In the data rows, 128 means zero.
Here are some points, each followed by its number:
117 91 255 111 117 105 98 105 129 121 85 166 180 194 154 127 139 138 161 87 56 93 102 19 179 100 237 138 195 133 125 117 0
128 136 0 124 128 132 146 121 109 127 149 118 107 157 147 157 49 149 127 149 156 166 107 195 115 115 106 114 107 153 119 132 1
125 149 77 168 133 91 148 159 90 146 168 48 81 87 146 126 111 134 112 127 228 69 164 231 104 169 128 100 77 118 181 95 2
134 123 73 238 112 95 207 101 156 81 136 158 150 123 80 166 95 197 189 116 80 72 196 60 11 255 94 109 151 133 128 98 3
158 92 255 157 109 149 154 116 188 178 0 154 104 81 152 46 127 111 148 117 98 135 100 50 117 168 88 108 8 171 241 163 4
146 96 122 213 100 80 195 88 103 100 86 138 132 194 136 140 40 183 241 129 79 78 127 75 116 255 161 104 39 185 185 56 5
158 115 115 208 113 84 166 104 125 116 56 139 159 226 158 143 46 172 210 125 46 74 115 50 111 218 132 91 32 199 201 75 6
167 91 255 163 105 155 152 124 179 195 0 152 99 56 128 66 145 129 145 119 101 97 125 26 72 126 104 118 56 174 230 191 7
89 139 198 187 125 117 163 111 147 157 106 169 228 101 130 173 166 116 124 99 58 102 124 14 171 134 207 131 251 69 42 95 8
117 125 238 158 112 137 129 109 184 100 108 169 176 75 102 114 203 145 90 64 56 111 194 1 124 195 190 158 255 76 107 104 9
141 122 5 113 136 108 129 151 82 113 222 134 129 102 102 146 86 109 167 162 189 161 112 208 67 105 112 109 88 148 142 134 10
126 126 225 123 138 113 128 108 182 104 143 166 180 99 82 83 177 174 114 87 44 128 174 0 164 159 186 139 211 111 98 136 11
133 118 245 146 120 121 147 125 168 119 156 148 191 111 92 100 136 141 107 83 46 125 157 0 188 115 190 140 235 84 135 128 12
134 132 3 75 126 119 148 141 92 109 119 115 109 155 157 133 60 126 131 152 180 168 111 201 160 126 110 128 111 133 103 127 13
146 122 0 73 155 110 125 137 72 111 217 135 138 116 111 135 65 117 173 161 186 168 96 182 78 117 120 114 101 156 143 157 14
113 110 255 96 99 122 83 136 133 150 80 177 180 168 170 86 127 124 139 103 32 111 89 6 255 52 239 170 171 137 129 79 15
106 101 255 106 89 108 80 104 124 161 106 172 213 184 160 89 115 148 132 110 51 137 74 28 236 57 236 153 179 128 87 96 16
96 103 255 107 90 127 114 128 136 166 85 158 185 201 160 82 132 133 125 91 49 108 95 0 247 100 206 160 159 141 90 109 17
117 125 255 93 98 91 89 125 136 120 55 153 196 217 162 76 135 137 144 93 57 108 87 13 236 63 212 154 170 146 129 85 18
119 122 255 72 92 103 84 107 105 168 40 174 187 185 166 65 94 135 159 85 55 118 59 33 211 75 255 155 183 156 114 118 19
109 84 255 110 101 129 110 126 122 144 38 144 172 239 166 119 94 149 127 85 50 94 117 32 212 75 228 161 162 143 114 81 20
138 90 255 149 147 149 128 116 184 175 22 146 86 97 124 63 160 126 120 127 99 122 114 32 135 144 107 126 39 159 210 176 21
155 132 25 91 138 108 94 125 86 92 216 137 121 122 110 133 118 107 155 165 209 159 114 193 85 74 114 120 67 162 133 152 22
126 129 228 140 96 136 151 118 198 86 130 146 180 106 101 89 202 168 117 77 61 103 140 0 168 120 159 158 248 93 76 131 23
134 118 240 121 109 111 141 112 166 98 147 158 173 119 111 79 153 164 116 99 65 127 165 0 154 142 202 166 232 75 111 101 24
123 130 243 156 119 113 129 109 195 95 144 167 176 91 94 67 178 154 107 88 68 116 141 0 165 122 173 154 255 112 81 122 25
134 124 239 153 116 99 153 126 184 89 128 164 153 96 91 94 152 158 111 98 78 87 171 0 141 188 170 166 248 109 76 127 26
138 108 231 143 114 122 160 115 171 128 109 172 183 94 81 64 137 161 90 91 63 91 172 0 196 173 179 170 219 110 115 124 27
148 111 0 96 153 102 105 133 77 131 242 141 128 107 116 121 91 113 163 147 196 161 114 200 89 118 122 111 115 146 144 141 28
84 153 119 146 197 185 106 111 118 159 77 55 114 148 108 196 68 87 114 148 150 147 215 195 109 228 43 121 105 115 107 88 29
145 115 25 107 152 108 110 135 71 124 207 151 130 120 119 149 121 108 138 158 210 157 107 184 124 59 126 108 58 154 137 129 30
108 109 255 128 122 109 109 129 116 137 78 167 171 201 155 100 133 158 110 97 50 122 58 33 247 50 207 143 136 138 92 137 31
142 130 99 91 172 125 125 142 65 145 225 98 72 152 123 152 88 131 112 143 207 109 123 199 132 125 98 114 28 162 131 108 32
113 121 255 165 97 156 156 126 212 227 66 144 121 89 134 43 142 134 113 120 70 89 206 17 132 175 78 143 90 87 161 169 33
97 152 218 170 142 103 128 139 143 120 69 165 214 111 149 159 169 120 105 102 49 114 109 17 192 44 227 153 231 85 34 122 34
88 123 195 173 132 110 126 139 142 166 91 173 237 124 137 162 192 125 113 84 48 128 101 14 192 65 206 146 251 92 25 103 35
78 135 67 137 170 125 0 108 169 154 94 134 194 94 120 188 116 84 103 162 140 118 218 214 144 76 102 134 96 145 85 136 36
98 106 255 92 75 110 85 130 126 128 43 142 199 233 177 120 95 133 137 70 51 117 118 36 254 67 206 161 205 132 94 101 37
114 86 255 90 120 108 84 106 125 127 79 170 184 206 160 119 141 131 157 83 55 92 90 18 203 75 253 143 202 131 124 116 38
96 97 255 89 119 125 113 139 104 167 86 184 196 178 159 93 139 149 109 89 42 120 58 22 227 73 229 163 157 130 150 79 39
108 95 255 102 102 89 109 119 104 118 60 171 201 209 163 117 172 138 158 86 67 110 95 2 217 45 213 178 185 155 112 79 40
100 145 196 191 122 104 135 110 152 114 92 187 234 128 145 149 197 121 115 84 51 103 114 12 179 86 199 153 252 84 27 113 41
155 155 206 160 57 125 110 127 175 0 143 133 103 225 72 152 166 84 160 96 72 156 64 79 108 128 160 127 149 152 154 193 42
137 129 0 81 128 130 143 138 108 116 176 121 124 150 131 155 74 140 124 147 165 168 85 201 153 102 118 124 110 131 112 105 43
124 125 228 134 116 101 142 118 185 110 143 169 191 92 85 110 159 161 96 87 66 104 186 0 153 162 158 164 247 80 129 123 44
106 107 231 127 128 126 130 98 171 125 107 178 177 76 92 89 135 184 118 104 55 90 171 9 165 162 179 170 242 92 114 158 45
127 126 211 108 98 121 159 130 189 109 110 176 177 77 114 98 136 180 114 103 57 132 143 1 162 123 192 159 217 89 79 106 46
113 151 208 185 147 111 145 128 145 130 69 170 236 121 142 163 159 130 98 113 48 100 114 25 180 68 180 135 248 78 29 87 47
136 125 242 105 95 123 128 118 182 109 131 186 168 121 102 82 200 175 106 100 43 115 140 0 122 168 187 157 212 99 79 121 48
119 110 212 110 114 103 174 120 170 73 148 176 171 95 115 85 138 180 137 104 45 92 163 4 194 199 162 160 218 97 82 135 49
124 123 204 153 116 111 140 106 194 98 169 156 177 96 111 88 173 162 111 80 54 112 155 0 141 116 170 156 255 108 104 151 50
119 116 232 135 121 133 167 125 176 101 101 184 151 87 78 91 150 175 129 73 63 112 170 0 152 139 179 165 230 106 101 126 51
117 129 227 106 140 120 143 97 168 128 151 188 155 106 98 64 133 178 113 63 67 111 175 1 190 120 159 168 255 94 133 104 52
134 127 241 137 93 99 149 112 183 102 170 166 152 72 78 109 166 177 102 81 64 108 156 9 120 155 204 147 255 85 110 152 53
143 106 231 135 92 146 82 104 171 12 141 155 116 229 86 183 194 115 173 103 61 165 32 84 107 92 89 153 143 154 159 162 54
144 122 0 115 137 106 129 147 82 116 227 139 126 102 103 150 87 108 167 164 189 160 109 204 67 95 109 109 95 148 147 135 55
135 108 206 138 123 123 170 108 182 92 142 158 179 90 93 113 156 174 113 82 79 89 173 0 163 158 156 138 232 99 107 153 56
143 130 80 102 172 127 148 132 71 114 216 106 91 140 112 155 64 130 101 129 198 108 147 216 130 116 96 106 74 160 153 99 57
83 137 211 171 147 120 151 125 145 102 124 168 238 82 145 173 200 128 109 103 45 122 117 14 153 65 200 143 225 79 51 104 58
118 136 200 132 112 130 164 93 191 84 142 180 188 84 98 107 191 171 85 82 75 123 151 0 113 149 167 145 244 95 90 147 59
124 127 234 146 100 141 132 110 173 87 179 180 172 79 81 115 139 163 115 106 63 120 174 0 131 125 182 140 245 94 109 136 60
92 143 227 205 122 165 146 108 176 254 5 165 145 96 168 115 206 125 111 136 68 87 146 17 151 145 109 125 158 58 83 137 61
106 119 241 127 128 122 146 98 182 125 176 172 170 125 92 96 174 172 118 65 67 133 143 0 128 149 162 155 219 97 134 124 62
153 150 89 112 65 145 122 117 123 27 139 101 55 175 97 120 140 162 149 159 81 165 167 119 143 169 132 169 93 145 147 138 63
139 131 71 97 170 136 164 117 92 146 209 103 79 153 109 148 59 124 105 129 200 138 136 218 108 119 72 98 95 156 135 112 64
122 117 242 126 114 115 129 130 172 120 175 149 196 93 111 111 134 151 116 86 39 89 178 0 128 171 196 149 255 89 112 158 65
119 137 224 130 139 98 149 111 187 88 123 144 172 97 76 56 165 180 113 99 75 128 155 4 144 139 189 166 212 104 127 117 66
121 116 232 137 121 131 165 126 176 102 109 179 156 88 78 92 148 171 126 74 61 114 169 0 156 136 180 162 232 103 105 126 67
Which two points above are nearest to each new point by angle? Their numbers follow each, nearest first.
129 135 86 161 134 95 153 164 82 127 201 61 54 74 140 121 102 129 132 129 231 75 156 253 118 165 118 105 95 109 164 103 2 57
136 142 73 133 139 106 140 159 84 136 197 33 82 73 166 108 117 129 116 130 239 69 170 255 96 157 106 99 80 118 157 92 2 57
100 131 247 241 145 154 162 140 170 223 17 156 153 94 156 136 174 115 148 130 61 108 109 10 87 129 109 129 98 85 82 132 61 33
113 157 94 144 132 114 158 164 64 133 217 45 84 60 164 85 116 134 100 122 234 60 168 250 125 208 123 100 64 116 156 109 2 57
76 150 37 107 185 124 30 99 157 129 120 117 168 85 119 204 81 91 117 182 149 120 214 244 114 101 108 109 75 147 111 159 36 29
150 153 109 102 70 153 113 101 112 12 87 109 49 175 120 126 138 174 134 175 83 171 123 145 156 186 147 162 65 155 127 150 63 42
86 132 255 228 155 163 140 131 183 255 21 145 145 51 151 118 174 142 124 140 42 99 136 10 91 102 98 143 153 82 69 181 61 33
94 157 205 177 146 101 129 140 144 120 65 166 218 98 151 170 175 119 101 103 51 115 113 17 187 41 224 153 239 78 23 127 34 47
130 147 61 138 139 118 144 153 81 125 204 53 68 76 159 112 110 119 107 129 226 80 163 242 139 184 120 105 95 123 145 98 2 57
144 104 229 134 86 152 72 105 169 7 143 156 107 248 84 195 193 110 182 107 62 172 9 97 97 83 79 153 132 161 166 162 54 42
136 158 78 169 136 114 149 149 86 113 196 52 68 83 150 87 103 134 102 127 228 70 164 255 95 184 118 90 112 118 183 74 2 57
78 140 205 177 151 123 151 129 140 101 118 170 248 81 151 186 200 123 108 106 42 122 114 18 152 51 203 143 225 77 42 100 58 34
82 125 182 182 137 113 129 141 146 170 93 175 246 114 132 171 201 122 113 82 47 128 102 14 187 60 201 145 255 83 15 104 35 41
124 160 61 156 136 109 132 175 75 132 224 39 76 65 145 90 108 129 105 116 240 64 169 253 117 163 128 106 101 120 169 102 2 57
143 123 246 131 108 156 88 130 157 30 128 157 133 240 98 163 223 105 166 93 59 160 12 84 89 65 96 140 181 127 140 141 54 42
97 142 209 210 150 169 132 120 177 236 7 156 187 90 160 159 174 110 106 158 57 98 148 34 86 127 76 135 95 81 63 161 61 33
71 134 44 118 179 131 2 96 155 174 117 108 197 114 121 201 78 78 109 196 140 119 234 242 122 73 104 108 101 142 92 149 36 29
114 146 82 151 126 105 128 164 86 113 217 66 86 94 157 105 85 134 112 130 236 51 164 255 110 156 139 90 90 120 168 86 2 57
131 138 79 146 142 101 142 153 75 119 196 57 61 93 153 114 101 133 113 137 232 78 159 250 120 183 115 94 84 135 169 89 2 57
62 98 94 153 141 152 4 122 146 140 72 113 202 167 121 196 128 79 182 175 143 171 127 199 66 95 86 127 134 121 91 144 36 29
104 137 229 222 127 146 138 122 194 242 33 133 164 74 159 103 167 127 124 160 75 81 147 2 128 151 119 131 131 73 58 150 61 33
96 124 247 252 147 137 149 106 177 243 22 169 142 81 148 97 166 123 116 147 67 90 142 3 130 176 103 140 147 71 76 173 61 33
49 109 120 189 154 136 0 120 150 162 99 150 206 168 134 225 178 28 172 128 133 155 105 200 100 157 58 141 241 60 58 123 36 29
129 135 85 152 136 99 140 157 78 116 189 54 60 84 157 107 105 134 114 139 236 71 158 253 121 192 119 92 93 130 170 88 2 57
124 136 96 171 137 93 154 169 77 134 198 50 56 64 146 119 107 123 134 130 238 63 162 255 119 168 125 101 98 105 162 97 2 57
140 143 98 235 136 106 198 118 170 108 121 139 150 105 92 155 73 175 183 124 79 84 194 44 0 242 113 100 143 119 151 84 3 5
144 154 60 89 99 146 116 106 116 45 148 112 34 175 115 122 107 173 137 173 96 184 129 166 110 141 115 147 83 160 177 139 63 1
122 150 77 157 133 89 140 165 79 155 171 36 72 84 155 122 118 128 101 129 248 66 158 255 121 157 129 101 67 117 184 98 2 57
97 132 185 211 127 165 161 141 169 202 0 129 168 85 163 137 160 119 119 150 79 107 143 43 126 105 87 130 113 88 79 171 61 33
57 114 121 186 141 126 0 116 153 201 77 150 232 155 140 246 184 21 152 136 131 141 117 204 70 128 54 141 253 59 73 125 36 35
103 135 239 232 130 137 135 139 182 251 0 153 170 98 160 98 166 123 109 132 63 110 149 0 153 140 95 131 147 62 97 148 61 33
74 153 113 166 193 203 71 100 109 178 44 57 82 137 127 186 65 93 83 155 146 149 233 217 98 255 59 132 122 107 125 86 29 36
107 153 73 150 134 112 119 145 81 137 164 46 78 89 151 126 123 113 143 142 230 80 148 254 120 196 118 112 103 109 170 80 2 57
103 115 244 212 105 154 148 130 173 199 10 138 147 69 179 124 175 134 134 150 64 80 149 53 88 176 82 135 138 87 69 163 61 33
146 154 84 78 81 163 93 101 112 12 115 99 50 192 112 139 133 158 135 167 98 192 124 137 157 152 113 170 75 167 150 162 63 42
160 152 108 101 75 161 123 100 111 9 111 97 44 155 95 120 120 171 127 175 96 180 161 141 105 184 134 158 77 157 152 174 63 42
155 160 200 128 55 133 93 122 168 0 167 138 93 247 72 158 168 63 161 114 74 166 33 102 81 140 154 133 123 163 170 214 42 54
109 134 219 211 134 165 157 133 185 216 0 162 147 88 153 130 178 127 120 142 58 102 157 12 168 106 82 123 112 60 100 164 61 33
104 147 227 221 144 171 148 118 184 244 7 166 183 81 164 150 178 116 95 155 45 91 149 10 84 127 79 132 85 76 63 171 61 33
131 155 65 148 132 107 143 153 81 132 201 74 79 89 161 89 135 126 117 131 243 64 142 245 117 184 109 97 88 110 148 94 2 57
137 151 57 123 137 99 157 155 80 122 166 65 65 89 158 93 105 140 107 134 222 75 174 245 120 172 134 103 87 127 169 92 2 57
111 130 237 190 102 152 135 133 178 205 0 128 160 55 159 143 135 131 100 160 88 84 167 43 145 156 126 134 105 79 89 162 61 33
77 145 24 118 199 124 0 118 177 156 112 96 169 88 122 196 108 80 122 175 145 120 253 242 82 111 112 106 71 135 100 152 36 29
117 147 71 128 125 96 126 156 81 122 190 60 66 95 153 105 131 135 132 139 217 74 165 250 126 186 138 114 79 116 165 91 2 57
175 125 39 51 86 118 122 126 118 79 131 115 27 175 118 68 139 157 128 154 126 168 169 181 131 156 153 132 96 166 143 166 63 13
116 145 229 235 125 137 149 105 167 250 0 139 183 80 166 130 213 120 120 160 39 89 141 23 129 175 126 130 123 45 73 154 61 33
123 150 69 176 123 107 131 160 78 135 164 71 103 86 157 95 91 129 115 114 222 85 163 226 122 174 136 109 103 108 166 96 2 57
155 127 178 130 79 154 80 118 173 0 148 169 101 223 109 164 206 107 154 98 73 160 32 101 103 98 77 151 153 152 169 144 54 42
116 143 57 171 125 112 113 157 80 146 153 58 100 87 153 100 94 124 128 123 232 91 164 250 110 180 124 108 90 114 170 101 2 57
50 100 79 154 171 144 14 114 132 199 31 76 201 126 119 196 153 82 191 166 156 154 146 222 79 126 109 139 136 127 68 119 36 29
80 157 105 150 207 192 101 110 107 169 68 39 106 154 111 215 56 76 111 157 163 153 226 223 99 237 27 116 85 116 106 81 29 64
128 145 79 137 132 101 145 166 68 111 192 63 66 101 162 115 105 124 119 131 234 91 144 244 122 172 117 101 108 108 151 108 2 57
117 134 246 227 145 151 141 131 172 234 37 140 132 72 159 114 203 105 106 133 80 84 149 40 146 129 106 115 139 85 46 163 61 33
106 128 255 199 114 156 162 127 183 255 0 148 156 93 162 146 179 120 97 157 76 106 116 12 115 152 119 137 127 53 58 125 61 33
87 132 249 229 119 158 121 108 188 254 26 171 159 77 161 128 144 114 118 174 44 112 115 28 133 102 129 153 128 69 41 157 61 33
129 150 78 134 118 89 146 164 74 105 189 54 62 84 156 103 135 123 120 116 244 49 171 255 123 194 119 102 111 127 185 97 2 57
96 133 255 225 126 133 161 137 182 240 0 163 162 63 177 147 161 119 92 166 67 81 111 17 103 145 101 149 102 85 69 168 61 33
59 99 109 158 168 147 22 125 129 169 65 106 219 160 117 218 98 69 178 182 121 134 153 200 109 88 90 140 178 109 55 114 36 29
42 92 75 177 156 153 7 121 142 170 64 76 204 158 122 228 112 79 176 178 133 139 187 218 104 96 85 154 159 96 63 120 36 29
115 160 53 175 141 108 163 161 78 138 207 52 65 99 144 99 121 128 123 128 227 62 168 248 117 161 132 101 92 103 146 88 2 57
128 135 65 151 121 105 143 167 71 136 208 45 82 99 145 84 139 133 122 129 240 81 162 251 118 161 145 95 91 111 146 99 2 57
149 154 103 104 86 152 117 104 106 27 104 103 52 169 119 128 127 168 130 171 99 163 128 156 150 178 141 155 63 156 128 141 63 13
149 150 76 95 82 140 97 96 130 34 113 114 35 161 100 127 113 170 122 176 97 176 151 141 132 195 153 165 73 159 134 181 63 42
115 123 255 171 96 165 160 126 222 236 64 141 109 74 130 39 143 131 111 126 72 86 219 19 117 189 57 144 81 81 166 177 33 7
127 148 95 142 133 96 146 170 65 113 198 55 58 92 163 109 109 123 117 128 242 79 155 246 122 181 122 97 109 104 155 108 2 57
67 155 82 161 186 204 95 88 127 194 78 46 86 133 120 193 47 86 106 155 145 139 245 229 104 242 35 129 128 107 112 102 29 36
113 133 230 202 105 167 125 128 189 226 16 172 139 97 179 116 182 128 124 158 48 89 148 11 91 103 80 129 135 91 92 162 61 33
138 137 66 89 59 146 103 101 126 20 136 94 43 194 120 138 157 160 134 188 98 162 137 142 135 187 136 170 73 167 127 163 63 42
87 153 90 143 200 182 104 115 101 158 87 49 110 151 111 206 61 79 115 159 170 156 211 221 97 220 38 115 85 121 111 91 29 64
81 130 220 197 134 139 106 138 171 240 0 137 185 51 162 109 138 134 134 183 76 112 160 47 123 143 109 137 103 87 65 154 61 33
169 131 64 45 79 114 130 134 134 82 176 104 18 173 116 25 151 150 107 164 143 148 178 166 101 157 143 122 98 185 155 185 63 22
123 143 78 136 119 90 163 169 71 122 224 54 72 81 157 122 103 132 117 128 228 66 168 255 99 197 144 100 82 102 167 94 2 57
102 125 243 196 144 136 152 130 183 255 0 167 176 74 163 155 188 112 115 153 54 77 116 0 122 145 94 150 124 84 85 143 61 33
73 136 192 173 151 126 133 126 139 107 106 161 239 90 149 191 186 116 117 114 56 128 122 43 141 64 191 144 218 81 43 101 58 47
122 136 190 125 135 103 146 114 177 88 125 143 164 103 84 65 157 174 114 106 88 132 144 33 140 136 181 163 199 110 126 117 66 11
167 116 48 62 82 116 137 136 128 71 198 118 5 159 118 48 138 147 110 157 130 151 186 176 114 161 140 128 118 170 144 188 63 22
105 108 255 89 83 108 90 129 118 127 69 143 192 218 169 125 95 129 138 80 72 124 118 60 234 67 193 154 191 134 101 107 37 20
155 152 69 105 61 148 115 118 113 16 140 91 39 185 97 123 136 163 152 172 84 176 166 139 139 172 128 172 75 152 152 140 63 42
127 159 79 156 131 107 147 153 85 136 200 66 72 85 168 84 137 131 111 127 246 50 146 248 125 196 108 96 90 102 145 86 2 57
121 156 76 143 145 113 143 163 72 126 168 45 75 77 141 120 109 125 111 121 244 69 180 255 123 172 105 103 65 119 180 108 2 57
116 148 233 226 129 146 136 111 180 240 18 149 193 88 178 125 168 118 100 130 62 112 116 10 160 104 139 138 107 57 62 132 61 47
61 152 91 164 193 184 62 96 128 178 82 63 84 131 122 211 110 88 73 163 132 162 211 224 108 193 53 138 111 119 126 110 29 36
137 135 71 147 149 115 146 166 87 136 172 57 58 74 151 123 119 121 119 142 231 51 146 255 145 177 108 98 92 121 159 74 2 57
126 142 52 148 139 106 150 167 75 107 198 65 53 80 143 121 102 122 117 134 225 66 171 246 129 213 130 110 90 111 185 86 2 57
130 159 91 162 142 89 142 162 77 120 224 50 71 86 144 121 102 129 110 118 245 66 146 255 117 159 132 99 81 118 144 93 2 57
96 134 215 234 150 151 167 143 161 236 24 153 157 82 160 136 161 119 142 139 76 106 115 26 100 131 109 124 91 85 74 123 61 33
158 130 62 68 110 139 122 112 117 59 164 131 50 154 135 56 152 141 120 152 131 137 154 156 128 169 163 139 98 159 129 165 63 22
86 112 244 228 99 159 142 127 175 255 0 138 169 74 158 149 210 132 93 169 43 109 113 13 150 174 94 151 124 86 77 118 61 33
92 112 235 215 104 155 138 125 172 238 15 145 161 96 151 152 206 126 102 155 44 121 111 19 146 166 93 146 127 98 88 125 61 33
68 116 108 169 137 125 0 116 150 188 88 145 209 152 136 227 170 38 150 138 138 146 117 208 77 131 56 140 233 71 85 130 36 29
63 154 40 117 196 123 15 95 162 134 107 117 185 75 122 219 81 83 119 187 144 114 225 248 114 94 112 107 72 145 101 163 36 29
33 90 73 144 166 150 5 131 136 183 62 98 179 149 125 244 147 71 197 175 162 149 138 215 100 114 101 127 155 124 35 117 36 29
65 133 27 152 161 120 0 114 172 168 120 102 195 94 105 190 99 76 128 187 160 119 236 240 126 93 82 116 88 144 72 172 36 29
134 140 66 149 144 100 136 163 77 130 183 63 69 58 152 95 107 125 119 129 245 77 161 255 138 170 115 99 107 115 179 94 2 57
126 137 65 153 124 105 141 166 72 136 206 45 81 96 147 88 133 132 120 128 240 81 160 252 119 164 142 96 91 110 149 99 2 57
134 155 76 169 136 113 148 150 85 116 196 52 67 83 149 89 101 133 106 129 231 68 165 255 98 185 117 93 112 119 180 75 2 57
52 113 77 169 184 160 0 123 139 174 17 92 202 129 116 238 144 73 162 161 158 160 157 214 96 97 69 142 169 108 85 99 36 29
93 133 232 208 159 160 139 130 169 242 46 137 135 63 147 125 165 142 120 141 62 100 137 39 90 102 96 137 140 93 79 172 61 33
125 146 67 157 133 114 148 173 85 123 186 44 83 72 157 84 100 120 116 141 240 69 182 255 94 184 106 110 88 119 142 85 2 57
151 113 188 122 106 156 100 119 156 28 125 144 106 228 97 182 207 102 141 88 61 170 36 119 90 119 84 155 159 135 179 148 54 42
90 135 253 255 152 154 170 143 170 252 3 158 163 72 164 133 175 116 144 137 62 96 120 0 93 136 110 125 91 78 68 126 61 33
136 132 87 152 134 99 145 162 75 145 216 47 68 92 164 105 99 126 118 141 245 64 142 246 94 206 124 98 66 115 146 106 2 32
104 149 255 201 128 139 122 130 199 236 28 171 167 84 162 101 171 102 141 175 45 70 152 0 125 181 80 122 121 87 73 141 61 33
138 146 95 218 131 87 209 103 164 59 136 132 144 91 103 162 99 165 182 115 96 93 189 69 20 255 99 93 148 129 166 77 3 5
107 111 212 130 130 124 132 106 160 125 117 162 163 79 100 91 135 178 120 108 76 85 173 39 158 162 171 162 220 95 118 148 45 27
107 105 255 112 94 107 90 112 119 158 115 157 196 171 161 90 118 145 130 112 74 128 85 56 222 72 224 147 167 125 94 95 16 15
158 109 182 149 98 153 61 116 158 46 110 153 97 245 86 181 184 97 174 102 71 165 42 129 78 96 96 146 142 160 153 146 54 42
135 119 228 131 108 161 72 130 157 36 125 149 130 245 94 171 221 97 176 104 70 161 20 107 81 70 82 138 170 130 144 144 54 42
99 131 188 207 122 167 163 140 178 198 0 125 158 93 162 132 159 126 114 146 75 108 144 41 133 118 82 133 116 88 80 169 61 33
177 126 44 56 90 113 123 125 118 76 141 114 17 174 115 58 149 154 126 156 127 169 170 174 133 154 160 135 94 167 139 171 63 13
121 157 91 152 133 114 138 173 76 120 201 43 67 94 157 119 99 125 98 124 241 78 168 244 94 209 124 87 87 117 163 83 2 57
154 113 173 120 103 152 98 120 154 11 131 154 112 229 94 173 209 101 157 90 63 180 22 112 95 111 91 154 153 139 176 158 54 42
120 140 240 227 123 139 148 108 168 241 0 144 173 82 161 121 207 121 123 154 45 93 136 21 131 169 123 126 112 57 93 157 61 33
129 133 78 144 123 104 145 169 80 117 185 70 70 85 157 95 111 129 114 125 227 80 178 253 99 182 117 98 108 106 181 101 2 57
141 133 70 138 149 93 157 165 65 132 179 50 85 83 153 96 112 132 138 131 228 66 152 252 93 167 128 107 97 115 159 109 2 57
175 130 45 40 89 139 123 133 125 67 160 114 22 171 128 62 131 151 113 172 127 156 176 156 108 136 146 126 112 167 140 183 63 22
124 154 86 145 136 115 140 170 76 123 204 47 66 102 153 123 94 125 99 125 239 84 167 243 97 198 118 88 80 121 161 85 2 57
70 128 52 117 176 141 0 107 162 148 105 128 169 98 117 182 98 83 112 189 135 120 255 249 108 93 101 128 88 135 72 158 36 29
115 158 75 150 131 106 139 149 75 133 188 39 62 79 154 112 119 117 134 138 241 71 145 255 125 208 124 106 93 107 182 76 2 57
106 130 255 196 116 156 164 128 182 255 0 147 157 97 159 149 178 118 92 158 81 110 112 10 120 148 125 136 124 49 58 118 61 33
29 109 71 158 172 164 24 116 129 206 13 77 214 142 140 244 92 63 175 194 131 155 141 199 103 98 90 129 174 127 72 126 36 29
119 144 64 163 140 103 142 172 70 127 175 43 88 99 158 123 87 124 122 121 231 80 149 253 117 176 127 99 78 123 159 97 2 57
183 153 101 76 95 169 163 112 124 25 99 128 44 161 79 124 129 135 181 133 82 210 104 114 71 128 114 131 50 186 211 189 63 42
87 147 227 212 123 171 143 107 175 255 0 166 144 97 179 118 210 121 111 143 69 83 142 20 150 150 95 122 147 54 80 137 61 33
123 130 226 148 97 140 148 119 197 104 116 150 176 105 112 93 201 163 118 87 59 101 142 0 158 117 149 155 236 91 75 134 23 25
154 100 248 123 98 152 103 121 165 1 123 141 96 255 97 184 197 86 195 79 68 160 5 93 99 95 91 136 159 142 166 185 54 42
125 132 89 172 150 87 160 151 69 132 220 63 79 95 150 81 133 113 118 125 226 63 169 255 122 185 105 98 92 113 156 90 2 57
96 134 217 233 150 147 160 144 156 238 33 155 158 77 157 133 164 116 145 140 79 107 120 26 92 131 113 124 91 88 77 130 61 33
118 147 100 162 141 95 142 157 81 143 171 56 79 90 163 119 109 130 119 140 221 53 154 208 122 197 133 94 110 121 148 99 2 57
147 124 231 128 107 152 92 136 149 30 141 146 112 237 99 152 217 104 167 98 80 152 20 113 84 72 87 133 160 132 158 140 54 42
106 146 210 221 127 152 136 106 189 243 0 155 142 66 183 124 168 138 115 158 61 111 132 5 85 125 127 131 116 81 73 175 61 33
58 98 76 153 152 150 8 126 133 161 77 101 195 149 133 191 123 87 179 177 161 162 141 218 70 103 81 123 133 115 92 134 36 29
118 147 95 158 143 89 142 159 75 132 179 60 89 94 161 124 112 128 117 134 218 56 145 208 129 187 146 96 128 123 147 92 2 57
117 93 255 108 101 136 116 125 121 130 52 139 156 231 155 121 96 147 134 90 53 107 111 42 196 81 217 158 150 150 123 91 20 37
106 122 214 182 113 175 137 110 170 215 6 140 159 88 176 127 180 132 121 172 70 80 153 50 131 174 80 128 80 80 103 155 61 33
125 132 90 157 127 101 144 173 76 120 186 63 71 78 165 95 115 125 115 124 233 67 182 255 94 183 124 94 108 101 182 95 2 57
132 128 208 128 96 137 149 118 188 86 135 142 161 114 105 84 194 165 115 87 73 109 145 21 158 124 156 153 226 103 83 136 23 25
47 104 68 154 155 156 0 118 144 199 18 92 215 129 125 247 147 81 185 167 149 138 168 221 83 124 59 140 155 102 63 139 36 29
113 157 51 145 132 87 148 150 84 150 186 64 68 71 157 102 108 136 130 128 240 48 168 255 119 208 128 99 62 118 182 108 2 57
120 134 214 255 120 164 139 110 169 249 0 157 173 102 168 103 194 103 113 156 85 94 154 0 127 147 82 134 88 89 75 159 61 33
111 156 205 196 147 112 143 130 139 134 61 167 244 127 147 169 155 124 99 117 48 101 102 28 182 61 182 134 252 75 18 77 47 34
130 123 228 159 125 124 147 128 172 117 163 146 195 100 92 106 137 138 108 84 43 124 159 0 182 113 188 138 253 77 120 125 12 50
83 129 245 206 130 140 120 142 171 252 0 143 186 48 169 94 142 142 137 182 65 112 150 19 126 151 111 141 104 78 63 151 61 33
112 87 255 116 98 133 111 125 134 156 39 141 164 217 162 113 105 149 127 90 51 95 126 29 199 97 208 158 153 137 120 92 20 37
114 133 76 148 140 103 129 165 84 128 189 43 66 80 156 95 110 128 120 132 246 79 185 248 148 194 107 109 79 117 158 96 2 57
122 127 87 151 139 103 128 158 83 147 196 52 84 101 162 116 101 122 126 148 232 73 147 242 94 199 118 103 71 116 133 109 2 32
135 131 88 153 134 96 144 163 75 146 218 47 68 94 165 105 97 126 118 143 244 63 142 246 93 210 123 100 60 116 140 107 2 32
169 130 45 50 103 141 116 112 114 47 174 127 25 161 131 45 155 144 117 160 144 139 160 175 119 177 161 139 73 170 145 173 63 22
119 148 240 231 131 150 137 108 186 254 8 148 185 83 181 120 168 119 96 132 66 112 116 9 154 104 128 139 87 54 64 140 61 33
